Small tables with named rows and columns. After each table, cells are looked up by row and column.

tif.tsv
	bof	bofafut	bon	kos	kud	sov
segopud	117	247	143	33	110	83
bor	65	139	161	129	133	97
lib	123	237	143	46	112	84
kes	70	185	135	100	87	51
luvevep	62	64	100	144	142	231

bofafut of segopud = 247
bof of bor = 65
kud of kes = 87
sov of segopud = 83
sov of bor = 97
kud of lib = 112
bon of bor = 161
bof of segopud = 117
bon of segopud = 143
kud of segopud = 110
kud of luvevep = 142
bon of lib = 143
bof of luvevep = 62
bon of luvevep = 100

rarulu =
,vute,tav,tubodep,naf,disaka,noz,guroz,sorul
kug,334,-885,389,-844,-70,665,-143,-585
foligon,-596,-17,-314,-177,-216,-341,-114,-230
libof,-465,-144,-383,-62,-251,-451,-211,-269
meli,-456,-14,-530,-16,-322,-575,-310,-243
dib,-656,-7,-400,-148,-297,-452,-202,-155
pul,22,-658,138,-673,-179,193,-202,-447
bod,302,-810,374,-878,-66,631,-111,-608
nosimem,-302,-335,-194,-316,-255,-160,-192,-206
fadu,-489,54,-334,-122,-134,-497,-166,-428
figig,437,-867,465,-993,-79,533,-114,-587
zule,-520,-306,-412,-295,-355,-359,-298,-209
pov,-482,-185,-323,-89,-194,-411,-173,-355
lovem,-306,-158,-358,-254,-339,-342,-283,-92

bod, noz -> 631
nosimem, tav -> -335
dib, sorul -> -155
pov, noz -> -411
pov, vute -> -482
fadu, disaka -> -134
kug, vute -> 334
libof, sorul -> -269
Row with the largest tubodep: figig

Table zok
columns: sinemo, koni, zikup, sadato, gino, rinal, gumifas, benopa, napoza, turun
manolu: [6195, 4978, 6087, 6187, 4994, 4977, 6196, 6209, 4983, 4990]
niripud: [6433, 4487, 6286, 6424, 4501, 4491, 6434, 6443, 4490, 4497]
bobenuf: [6546, 4636, 6412, 6539, 4644, 4641, 6547, 6551, 4636, 4641]
lik: [3516, 6617, 3750, 3531, 6595, 6611, 3515, 3501, 6613, 6602]
maf: [2328, 7934, 2596, 2334, 7959, 7895, 2328, 2375, 7953, 7961]
fetu: [5314, 5620, 5377, 5320, 5602, 5627, 5313, 5293, 5613, 5605]
dez: [5662, 4515, 5474, 5643, 4565, 4498, 5664, 5716, 4533, 4555]
nufovum: [2138, 8073, 2540, 2160, 8051, 8054, 2136, 2131, 8073, 8060]
sidisu: [6113, 5134, 6040, 6108, 5141, 5136, 6113, 6117, 5135, 5139]
gadana: [5805, 4860, 5767, 5805, 4853, 4867, 5805, 5794, 4855, 4853]
ger: [5872, 5085, 5926, 5883, 5043, 5108, 5870, 5821, 5067, 5050]
vasudat: [5684, 5197, 5677, 5686, 5187, 5203, 5684, 5672, 5192, 5189]

vasudat, sinemo: 5684
gadana, sinemo: 5805
maf, zikup: 2596
ger, gumifas: 5870
manolu, sinemo: 6195
manolu, sadato: 6187
lik, turun: 6602
nufovum, rinal: 8054

Table zibize
,rad,niv,luv,rimu
pekari,918,354,257,522
foselug,927,350,252,523
deme,914,358,262,521
sav,917,359,261,521
pov,234,566,666,511
siriso,928,348,251,523
koz,234,566,666,511
bitida,230,567,667,511
mado,359,544,615,490
dema,224,567,669,514
gisivaf,914,360,263,521

rimu of deme: 521
niv of pov: 566
luv of pov: 666
rad of gisivaf: 914
luv of sav: 261
luv of siriso: 251
rad of foselug: 927
rimu of pov: 511

dum:
	dekegir	meluza	nesat
votos	135	137	136
rizadef	108	180	107
gebub	87	201	96
sul	106	218	61
rabolok	117	36	151
dab	88	57	139
legovet	135	160	105

dab, nesat: 139
gebub, meluza: 201
dab, meluza: 57
rizadef, meluza: 180
rabolok, nesat: 151
gebub, nesat: 96
votos, nesat: 136
dab, dekegir: 88
legovet, meluza: 160
sul, nesat: 61
sul, dekegir: 106
rabolok, meluza: 36
rizadef, dekegir: 108
legovet, dekegir: 135
rizadef, nesat: 107
rabolok, dekegir: 117
votos, dekegir: 135
legovet, nesat: 105
votos, meluza: 137
Which row has the largest nesat? rabolok

tobuvek =
fields: fem, zad, sepogab, dekar, tumakir, dip
kasu: [72, 72, 71, 65, 187, 146]
zes: [94, 109, 143, 136, 134, 62]
zezok: [107, 174, 193, 106, 100, 105]
rusiti: [100, 194, 120, 74, 140, 74]
rozuzu: [60, 134, 146, 152, 92, 72]

kasu, zad -> 72
kasu, dekar -> 65
zes, fem -> 94
rusiti, dekar -> 74
rusiti, fem -> 100
rusiti, tumakir -> 140
zezok, fem -> 107
zes, tumakir -> 134
rusiti, zad -> 194
rozuzu, fem -> 60
rozuzu, tumakir -> 92
rozuzu, zad -> 134
Which row has the largest tumakir? kasu

Table tikomi
|  | mirer | vemepif |
|---|---|---|
| gok | 148 | 238 |
| gik | 168 | 48 |
| sizo | 76 | 32 |
| pes | 41 | 196 |
| saninit | 84 | 190 |
| duv | 135 | 81 |
| pup | 81 | 72 |

gik, vemepif: 48
pup, mirer: 81
sizo, vemepif: 32
pes, mirer: 41
gok, vemepif: 238
saninit, vemepif: 190
duv, vemepif: 81
gok, mirer: 148
Row with the largest vemepif: gok

pabives:
         fadaf  tedozir  lizoror  nirubi  res
zonul       54       43       55      64   55
rorib       51       49       55      62   57
laz         44       40       61      58   53
nuf         41       45       55      66   59
votimo      71       49       69      57   58
gonata      87       35       86      44   72
dupuba      63       62       57      61   61
mopegi      41       49       64      58   43
kod         90       20       69      56   83
rul         44       50       58      61   51
lepirif     53       69       58      62   63

votimo, fadaf -> 71
zonul, res -> 55
gonata, lizoror -> 86
rorib, tedozir -> 49
kod, tedozir -> 20
mopegi, res -> 43
Which row has the largest fadaf? kod

bak.tsv
	lis	fipabib	kaveg
zutu	658	572	574
sel	230	283	273
zev	256	227	282
rada	808	738	692
vasus	437	447	505
konupu	779	804	679
pazez	479	429	446

What is the fipabib of zev in bak? 227
What is the kaveg of sel in bak? 273
What is the fipabib of zutu in bak? 572
What is the fipabib of rada in bak? 738
What is the fipabib of vasus in bak? 447
What is the fipabib of pazez in bak? 429
What is the lis of konupu in bak? 779
What is the kaveg of vasus in bak? 505
What is the kaveg of rada in bak? 692
What is the lis of pazez in bak? 479
What is the kaveg of zev in bak? 282
What is the fipabib of konupu in bak? 804
What is the lis of vasus in bak? 437
What is the lis of zutu in bak? 658

lebok =
         bugokik  fubegu  bip  kos
mir          -51      11   -2    4
muduk        -34     -59   35  -41
sadimu       -71      58  -47   -1
redubut       21     -48   28  -10
piv           53      27  -32   15
funivo        11     -16    0   -9
lesake       -66     -23   18  -16
nav          -48      10  -17  -16

lesake, kos -> -16
piv, bip -> -32
lesake, fubegu -> -23
sadimu, fubegu -> 58
sadimu, bip -> -47
muduk, kos -> -41
nav, kos -> -16
funivo, kos -> -9

pog
columns: pilet, nedoguf, forasa, navol, kur, bomugog, pir, vaba, nagevot
kavakar: [-0.3, -0.3, 0.0, -0.2, -0.2, -0.2, -0.2, -0.1, -0.2]
lugagi: [-0.1, 0.6, -0.4, 0.0, -0.8, -0.2, 0.3, 0.0, -0.7]
rem: [-0.3, -0.1, -0.5, -0.2, 0.0, -0.3, -0.5, -0.5, -0.2]
begir: [-0.1, -0.3, -0.1, -0.1, -0.3, -0.1, 0.0, -0.1, -0.2]
pob: [-0.2, -0.3, 0.0, -0.3, -0.2, -0.2, -0.1, 0.0, -0.2]

kur of pob is -0.2
forasa of rem is -0.5
forasa of begir is -0.1
pilet of kavakar is -0.3
nagevot of pob is -0.2
vaba of pob is 0.0
navol of rem is -0.2
kur of lugagi is -0.8
nedoguf of lugagi is 0.6
forasa of pob is 0.0

